One vector is turned by the same rotation once a step. Each row is the vector after some number of steps, and that number follows the row.
The counts run from 0 to 150.
[ 97 112 123 133 132 121 106 160 166 165 163 110 128 162  69 125 127  94
  95 156 165 124 134 100 171 152 139 137] => 76
[ 95 127 137 136 124 146 116 130 161 168 152 125  87 182 107  80  98 133
  60 140 117 138 144 102 150 142 123 148] => 68
[ 96 119 151 134 150 158 100 144 170 172 159 132  95 175 120  89 134 126
  77 113 134 157 126 110 156 121 121 144] => 48
[115 112 138 137 145 121 112 160 178 161 166 111 105 152  83 129 126 109
  85 158 164 112 136  87 170 137 144 130] => 7
[117 114 153 135 161 122 104 172 182 153 171 123 101 168  94 136 146 110
  94 147 152 137 131 100 173 123 151 151] => 134
[103 126 129 138 133 133 108 141 165 155 161 123  97 177  80 105 100 115
  82 158 127 132 135 112 175 149 130 163] => 69
[106 118 126 136 131 134 109 146 157 166 159 110 106 176  91 102  99 116
  83 155 133 136 141 104 161 171 115 157] => 31
[ 93 132 116 139 116 135 127 127 146 179 142 114 109 188 100  83 109 125
  65 149 129 138 154 104 140 154 146 139] => 62
[ 87 125 129 140 134 159 104 134 152 177 154 122 114 190 109  82 134 115
  83 114 129 172 128 125 136 143 132 144] => 80
[123 115 128 137 145 108 110 181 153 169 174 113 108 172 100 130 131 101
  92 149 152 120 161  87 136 151 159 140] => 121
[ 96 121 125 139 128 154 114 143 148 178 157 110 104 186 116  81 126 122
  79 119 127 164 144 109 123 159 125 140] => 36
[102 124 154 134 158 124 109 171 169 163 163 132  98 169 101 127 163 109
  93 134 156 130 131 104 159 105 168 128] => 65
[121 111 145 140 158 124 103 181 165 159 175 115 104 170  99 135 142  94
 105 142 158 133 134 105 159 141 144 152] => 96
[ 98 130 156 134 159 140 102 158 168 166 153 137  97 176 113 107 165 124
  90 118 147 150 127 109 146  95 157 129] => 129
[104 126 155 138 154 138 106 165 158 171 154 135  89 187 127 104 153 118
  90 106 132 155 139 110 134 115 162 146] => 85
[109 128 144 136 151 128 115 167 158 171 161 128  90 189 131 102 160 124
  85 121 135 145 150  96 112 120 163 137] => 148
[107 116 116 131 118 115 115 148 156 178 167 109 126 163  81 119 119 104
  86 164 156 120 151  96 148 159 140 130] => 120
[ 90 124 156 133 150 148 102 156 168 167 154 141  97 181 117  95 166 123
  82 112 147 153 124 111 143  99 155 132] => 22
[ 90 118 134 126 121 152 113 123 164 181 158 119 108 162  97  86 121 133
  68 134 150 139 128  88 148 134 105 115] => 93
[ 93 132 134 132 129 150 116 137 148 183 144 125  92 190 122  79 126 135
  65 120 126 148 150  98 119 133 146 129] => 105
[114 110 160 123 150 133 112 170 171 174 166 125  93 161 124 114 155 131
  86 115 156 137 140  76 126 118 132 115] => 72
[ 97 128 125 144 130 132 106 157 158 173 155 110 135 174  76 123 127  88
  99 157 153 130 139 115 174 150 158 141] => 38
[118 115 142 136 154 123 103 180 170 165 176 113 120 161  87 135 153  96
 108 137 170 132 135  97 158 131 150 134] => 33
[107 124 129 135 134 111 116 163 165 173 158 115 121 170  76 125 139  95
  91 157 164 114 144 101 154 134 171 124] => 146
[ 81 139 130 144 123 146 108 125 165 164 148 135 110 187  88  87 118 110
  80 144 128 146 125 126 169 136 140 146] => 43
[ 84 114 132 131 132 160  99 128 164 175 155 121 115 174  94  80 124 115
  81 129 143 161 122 117 162 147 112 140] => 11
[ 95 120 136 134 136 158 103 128 167 167 152 125  97 175 101  77 108 127
  75 130 121 152 128 122 158 134 117 145] => 112
[ 95 137 131 138 121 132 120 137 169 171 153 125 115 168  74 111 115 105
  74 167 141 109 132 106 177 135 151 136] => 44
[ 94 130 135 126 120 150 124 123 165 179 152 130  95 171 104  79 117 134
  61 142 134 135 141  93 139 127 128 125] => 131
[ 91 117 151 127 149 161 107 145 178 173 154 130 100 165 109  94 148 128
  76 113 145 160 118 105 152 106 122 114] => 92
[ 82 132 132 143 130 158 109 130 163 174 147 131 104 183  88  83 126 121
  66 131 129 146 130 125 163 131 135 143] => 150
[ 91 126 130 132 127 141 103 134 167 167 155 123 112 169  76 100 108 111
  78 155 149 130 124 115 175 141 126 141] => 113
[100 128 144 136 146 114 109 169 172 161 160 123 112 166  90 131 142 101
  88 154 155 114 135 105 166 114 175 137] => 1
[114 115 139 136 147 119 107 176 167 169 171 114 120 159  79 137 147  93
  99 153 169 130 134 106 160 141 147 130] => 140
[111 108 141 123 142 153 111 143 158 177 164 121  86 175 124  93 140 140
  73 112 138 157 145  85 122 136 116 128] => 73
[ 97 137 139 142 145 154 106 134 154 168 149 134  91 192 118  85 140 124
  73 111 123 159 138 114 134 121 150 145] => 149
[109 121 154 125 149 133 120 155 169 175 160 133  82 172 125  95 150 143
  68 118 138 140 148  86 121 106 148 129] => 3
[109 124 141 143 147 111 110 170 162 153 164 123 107 180  86 130 132  96
  90 152 144 120 139 110 167 128 172 164] => 64
[108 124 128 143 145 120 104 169 162 164 166 118 120 176  86 128 147  88
 104 149 155 130 138 112 161 141 173 142] => 102
[119 119 134 140 157 113 106 181 154 160 171 110 108 184 102 133 139  95
 107 137 143 136 154 104 146 150 163 157] => 58
[ 84 132 145 130 144 159 103 133 164 176 148 144  99 178 106  88 147 123
  75 118 133 160 122 113 148 112 140 131] => 86
[ 87 121 150 127 136 153 116 136 168 175 148 134  96 171 112  87 145 141
  67 119 149 147 130  97 143 107 140 109] => 130
[ 89 120 119 131 114 146 110 127 164 186 151 108 122 171  76  97 119 109
  76 152 157 139 134 109 157 159 123 123] => 119
[111 122 140 130 140 111 118 159 171 165 162 122 101 160  88 133 132 110
  79 163 157 101 145  87 157 121 165 129] => 45
[110 108 160 125 157 140 102 165 179 170 168 127 102 155 110 124 158 123
  91 121 163 140 131  89 152 109 138 112] => 135
[125 101 142 125 142 114 113 175 167 166 175 109  95 157 101 138 141 118
  87 154 158 117 151  70 142 135 143 130] => 115
[111 113 128 139 147 124 101 165 163 161 171 110 117 166  82 125 123  93
 100 160 147 131 135 111 166 157 137 155] => 32
[102 111 148 132 149 163 100 148 161 172 156 123 100 181 125  89 140 132
  82 108 130 169 132 108 138 139 109 139] => 10
[112 107 150 123 147 140 109 171 162 178 167 121 107 164 114 119 169 112
  89 122 169 147 145  84 126 125 145 107] => 34
[ 98 118 135 125 131 154 115 137 155 184 161 116  94 170 118  87 115 141
  62 123 140 146 140  95 136 147 108 131] => 137
[109 121 121 140 133 124 110 157 153 165 159 114 116 187  86 111 118  91
  91 158 136 133 146 117 165 167 146 158] => 101
[100 111 140 123 138 154 108 150 156 189 162 119 111 169 113  96 165 123
  87 112 160 159 133  92 127 127 132 100] => 98
[ 99 126 133 136 129 139 108 137 180 162 161 122 111 164  71 110 109 104
  81 157 149 124 123 105 185 142 129 147] => 6
[119 113 142 140 145 118 110 163 169 147 167 115  98 175  92 122 106 104
  84 160 132 122 144 102 177 150 146 165] => 133
[123 121 144 137 148 117 108 164 171 150 166 118  96 169 100 127 123 104
  92 154 133 121 141 101 168 133 146 167] => 26
[102 119 128 130 125 134 116 135 171 175 160 110 105 159  78 105 109 117
  67 160 158 123 137  93 169 152 125 130] => 50
[107 127 142 131 145 138 113 150 154 176 155 129  88 191 133  91 158 133
  78 114 132 149 158  92 113 119 156 130] => 41
[ 89 132 120 140 121 131 112 149 158 168 152 119 130 183  74 108 120  92
  92 159 148 138 134 122 169 149 152 140] => 145
[117 106 145 135 162 132 106 180 153 172 172 118  99 183 120 112 164 116
  98 112 146 153 149 100 122 131 155 143] => 15
[107 108 149 131 159 150  99 158 159 170 169 127  93 174 128  97 150 128
  92 108 140 166 137 106 131 134 122 139] => 117
[115 116 160 124 152 134 118 167 163 172 160 124  79 169 126 106 148 138
  75 121 144 135 147  83 126 106 151 123] => 110
[ 78 128 138 127 128 155 115 126 163 178 143 137 104 175 102  84 144 133
  67 125 143 144 126 101 145 108 138 113] => 23
[107 136 118 132 122 118 125 136 151 174 154 116 108 185  86 104 110 113
  74 164 138 117 157  95 147 154 157 137] => 126
[ 90 136 125 140 126 144 117 127 149 168 148 122 101 189  99  81 114 121
  71 136 117 145 141 117 154 145 142 153] => 106
[123 111 146 124 151 129 113 174 156 180 167 117 102 176 121 119 160 118
  89 127 159 145 157  79 114 128 153 123] => 78
[104 133 127 145 125 120 122 150 156 163 157 119 109 191  88 106 103 106
  79 161 125 121 151 110 154 153 159 161] => 63
[112 113 132 133 145 113 112 179 161 177 168 107 115 161  94 135 147  99
  95 156 170 123 151  86 143 142 147 123] => 77
[124 127 132 139 149 103 118 176 152 159 163 118  96 184 101 125 132  98
  92 151 137 122 152  97 149 136 169 153] => 20
[111 103 153 131 164 139  99 173 159 172 170 120  90 176 128 115 156 118
  99 115 148 152 131  99 138 131 129 141] => 53
[124 105 156 126 154 119 112 171 167 168 176 112  94 159 106 130 143 120
  89 138 158 120 153  82 135 123 144 124] => 8
[ 92 130 118 134 124 121 121 139 159 178 156 118 127 171  71 111 125  95
  85 164 160 111 146 101 158 142 157 127] => 82
[ 87 127 141 133 143 150 104 149 161 177 150 131 113 172 112  97 169 115
  80 110 161 157 133 106 130 113 154 110] => 60
[112 130 156 144 156 127 103 171 159 160 162 127  95 184 114 124 156 107
  99 122 137 145 140 112 143 115 169 149] => 21
[120 111 132 124 140 112 124 162 162 165 175 107 107 156  88 129 116 110
  86 162 153 110 154  82 150 151 138 137] => 51
[ 97 126 150 129 148 159 112 137 160 167 157 129  78 174 127  87 136 139
  69 115 125 156 138 100 128 124 127 142] => 111
[ 94 111 142 118 135 153 112 136 167 177 154 124  98 167 114  88 138 142
  68 117 151 151 133  90 135 120 121 111] => 29
[117 108 137 128 147 111 115 180 153 174 172 110 101 175 104 130 146 104
  99 145 150 128 162  84 131 145 157 135] => 14
[ 84 123 135 130 131 156 102 129 170 171 151 129 107 163  85  86 120 129
  72 137 140 147 119 114 170 134 116 132] => 49
[108 101 153 125 157 138  98 174 162 171 172 125 110 165 109 124 168 108
  98 116 166 149 130  93 148 122 146 123] => 97
[110 130 121 143 122 110 134 146 154 172 153 108 116 181  85 116 115 103
  74 165 138 116 157  89 143 151 162 137] => 19
[110 125 126 134 123 119 118 140 161 160 161 119  96 172  88 102 100 118
  74 169 130 118 148  96 156 149 142 150] => 25
[ 83 134 120 145 119 147 109 130 155 178 147 124 125 181  78  92 120 112
  75 150 143 145 126 123 158 145 138 130] => 81
[ 96 118 123 141 132 154 109 142 148 179 156 116  97 191 116  82 137 122
  74 108 128 166 149 109 121 149 132 132] => 143
[102 120 117 139 118 139 119 141 147 180 154 113 113 191 100  84 114 118
  73 143 129 141 144 107 137 172 130 141] => 100
[112 124 142 127 148 120 120 174 157 175 164 123 104 175 113 122 159 116
  87 129 158 131 152  85 120 116 170 115] => 40
[ 89 134 136 136 137 150 108 136 151 170 150 129 100 196 116  83 135 118
  74 122 117 159 133 118 138 128 143 144] => 42
[108 127 133 137 141 111 114 164 162 169 159 120 119 168  83 125 149  94
  96 151 166 118 146  94 147 131 172 126] => 39
[116 127 129 131 133 105 125 166 158 164 164 109 106 171  92 128 135 103
  83 161 152 115 162  86 140 141 173 129] => 83
[113 119 152 128 143 114 119 169 169 165 167 125  98 166 103 126 150 116
  87 143 159 113 146  82 147 107 170 124] => 109
[109 110 162 130 165 123 104 181 174 157 167 129  98 167 106 132 153 110
 101 137 151 130 123 101 161 114 148 149] => 27
[106 120 148 135 161 133 100 179 159 170 166 122 116 180 115 123 172 101
 108 111 157 150 138 116 142 123 161 139] => 59
[102 134 124 130 117 122 126 132 161 168 151 119 102 168  80 109 106 119
  68 165 138 108 144  97 159 137 141 130] => 88
[ 94 112 121 127 125 155 115 130 152 188 156 109 111 176 111  81 135 133
  69 122 140 151 146  95 118 151 123 117] => 99
[ 97 121 146 136 153 153 101 166 158 172 162 131 109 185 122 105 167 115
  94 102 142 172 134 119 137 123 148 135] => 123
[106 123 137 137 140 117 108 155 170 163 160 123 112 163  74 123 134 103
  90 161 156 110 138 109 171 119 167 142] => 108
[111 122 157 124 150 122 118 168 171 167 164 127  97 159 104 122 162 118
  84 137 161 120 145  86 142  98 168 117] => 2
[ 97 124 156 121 144 135 114 155 170 175 160 138  97 167 115 101 163 132
  73 119 155 137 138  88 133  93 154 113] => 66
[ 82 128 129 137 125 158 103 127 153 184 146 130 124 181 100  79 136 117
  81 119 145 156 129 118 151 134 141 124] => 17
[124 115 151 130 155 111 123 173 168 159 167 126  87 173 120 123 141 121
  79 141 139 120 153  79 133 111 162 134] => 46
[111 116 143 135 144 121 105 162 177 159 166 125 107 165  72 128 116  95
  94 159 151 121 130 108 185 131 143 148] => 70
[123 110 152 129 162 118 103 179 172 153 172 125  89 177 114 133 138 111
  92 136 140 128 146  98 154 123 156 157] => 90
[104 112 141 127 145 138 112 161 147 190 165 117  97 179 127  95 157 131
  83 112 152 150 157  87 112 126 139 115] => 142
[ 99 112 129 127 125 150 111 129 158 179 155 119  94 170 107  81 114 134
  68 135 134 141 148  94 138 153 108 132] => 30
[128 105 147 130 160 110 111 183 165 160 180 111  85 170 112 130 136 110
  98 138 148 133 151  87 147 140 143 143] => 52
[ 82 131 137 134 128 155 107 134 151 183 147 135 118 179 106  86 152 123
  80 113 148 160 124 113 140 125 140 120] => 124
[ 95 122 121 128 119 136 107 138 162 180 155 113 130 162  73 105 120 108
  87 154 161 135 132 108 166 157 125 128] => 12
[ 94 128 123 141 126 147 110 132 150 175 150 119 118 192  91  81 115 110
  82 135 129 160 133 122 153 162 131 149] => 144
[ 99 126 143 127 136 136 117 158 160 183 154 127 100 170 124  97 164 120
  76 114 150 143 147  85 116 111 162 105] => 104
[105 112 151 119 143 146 111 150 162 178 162 126  92 162 119  93 150 138
  73 116 148 146 140  86 129 118 122 112] => 136
[118 108 154 129 150 120 106 173 184 165 174 123 107 147 100 134 153 114
  93 146 167 122 133  90 160 114 149 123] => 71
[119 126 130 143 141 110 122 161 152 159 161 112 101 184  99 124 118 104
  91 160 132 114 159 103 149 141 168 158] => 127
[117 120 149 142 158 120 107 179 162 153 167 126  93 180 113 123 147 101
  97 130 140 132 140 109 151 114 176 147] => 128
[ 90 121 144 137 149 156  99 154 157 175 156 126 111 186 116  93 161 117
  91 105 144 171 130 114 138 128 142 133] => 16
[114 112 138 141 156 122 108 181 153 171 170 114 104 180 120 120 162 108
 105 119 139 145 152  95 128 136 159 143] => 122
[113 103 157 130 158 136 109 167 159 168 171 121  84 175 129 112 152 128
  83 110 139 150 149  83 126 126 135 138] => 9
[109 115 145 122 149 130 109 173 162 177 168 115 116 160 106 124 166 111
  95 131 164 141 144  80 129 121 154 115] => 141
[126 103 151 133 164 127 108 177 162 170 176 117  89 174 123 118 148 127
  90 120 148 141 146  87 125 131 138 137] => 116
[104 116 163 125 151 143 101 158 176 170 165 131  93 156 115 114 165 130
  84 113 157 143 129  90 147 104 132 120] => 28
[109 112 120 136 130 150 104 141 154 168 162 113 103 183  98  97  98 112
  80 146 131 145 141 115 155 170 112 155] => 138
[108 114 130 129 137 119 113 153 172 163 164 115 117 154  76 124 122 112
  86 164 161 114 135  95 168 140 136 132] => 114
[ 90 112 152 130 151 158  91 156 163 180 162 125 110 169 112  96 155 119
  88 104 153 168 125 113 145 128 122 128] => 54
[104 122 148 133 147 120 110 175 162 174 159 125 114 169 100 126 173 106
  94 134 165 139 138  95 141 112 175 115] => 103
[118 120 142 133 160 116 117 180 157 166 163 123  92 186 121 122 152 116
  89 131 137 139 157  89 132 122 176 141] => 84
[107 117 127 139 142 130 104 161 163 163 170 106 115 172  82 118 111  94
  94 157 147 129 134 111 172 165 131 158] => 139
[ 90 123 117 144 127 138 111 139 152 176 154 113 119 189  87  83 109 100
  85 149 132 144 143 121 158 163 131 151] => 37
[116 121 142 131 145 113 122 171 161 176 164 121 100 174 106 125 156 110
  90 136 154 126 156  81 125 116 182 118] => 147
[101 138 127 144 132 133 111 138 159 159 153 119 113 182  81 101 112 101
  81 154 137 131 133 124 181 142 152 158] => 107
[ 97 110 134 134 138 155 107 138 155 175 159 117  95 182 107  81 114 124
  72 122 134 164 135 111 147 160 108 147] => 74
[ 97 119 121 133 132 142 103 143 159 172 159 116 123 173  77  97 107 109
  84 149 137 144 129 120 165 162 123 147] => 75
[122 108 129 133 144 116 111 163 159 161 175 111 104 172  95 118 107 102
  90 158 141 120 149  95 158 165 132 157] => 95
[110 122 129 132 125 127 117 136 158 164 152 115  91 179  93  96  93 121
  64 158 126 122 151  94 157 156 135 151] => 132
[ 84 121 133 126 124 159 104 126 153 185 156 126 119 168  94  85 139 120
  71 127 154 155 125 103 145 143 117 118] => 55
[112 114 162 128 161 138 105 162 167 161 168 126  79 181 131 107 148 131
  87 110 130 149 140  94 137 113 142 146] => 47
[117 111 120 131 132 115 115 158 161 175 171  98 123 163  80 124 125 100
  85 160 159 120 150  87 153 159 143 128] => 13
[107 111 169 135 169 140  98 169 169 162 167 132  87 175 118 112 164 122
  85 114 142 142 127 108 150 108 141 147] => 91
[ 99 114 139 128 138 152 112 151 149 187 163 117 101 175 125  89 148 133
  79 109 146 160 153  87 111 139 128 121] => 35
[120 120 135 135 140 108 119 160 160 156 167 116  87 171  91 129 109 114
  82 158 136 114 154  86 157 137 151 149] => 89
[103 120 145 127 129 149 123 132 159 177 153 132  86 176 121  85 137 144
  60 122 137 146 140  88 131 120 135 121] => 67
[ 99 132 131 147 136 125 113 150 164 159 155 122 109 181  80 112 117  94
  87 158 136 126 137 121 178 143 159 159] => 0
[ 85 131 115 133 110 141 119 122 149 184 148 116 120 181  81  93 114 115
  72 148 146 133 144 102 151 149 142 119] => 18
[ 84 123 134 136 138 161  97 138 163 178 151 124 112 174 103  90 130 115
  82 113 142 164 122 116 154 144 115 133] => 118
[105 116 142 135 149 147 107 160 147 176 164 122  95 186 129  91 154 123
  85 105 134 169 150 107 114 138 143 135] => 79
[ 97 128 118 130 119 137 119 139 151 186 157 107 120 171  82  97 111 112
  72 153 148 134 146  93 143 162 125 124] => 56
[ 92 129 133 128 115 138 121 117 160 176 151 123  98 172 102  80 103 129
  60 151 130 125 148  99 140 137 132 127] => 24
[ 83 132 117 132 110 143 120 115 156 183 141 119 123 174  88  82 120 120
  66 140 145 136 141 108 141 141 143 116] => 125
[ 80 136 135 130 119 150 114 119 167 178 146 129 110 172  83  86 120 125
  63 142 143 135 126 107 162 131 134 127] => 87
[100 125 142 134 140 149 113 131 154 166 152 123  82 186 122  77 126 136
  65 116 121 151 138 104 131 132 127 144] => 4
[109 114 122 132 123 133 119 132 158 174 159 112 101 166  90  99  98 127
  70 160 137 129 152  89 151 163 111 140] => 94
[ 96 125 135 137 131 149 106 130 166 163 156 132  97 180  98  85 106 125
  72 142 121 146 131 116 169 139 122 154] => 5
[ 83 131 130 130 126 147 113 128 158 187 150 124 112 180 106  80 139 129
  69 122 143 154 141 105 128 126 137 114] => 61
[117 118 115 137 132 113 117 161 146 168 167 102 113 181  97 117 109 101
  87 155 148 125 157  96 142 169 147 148] => 57
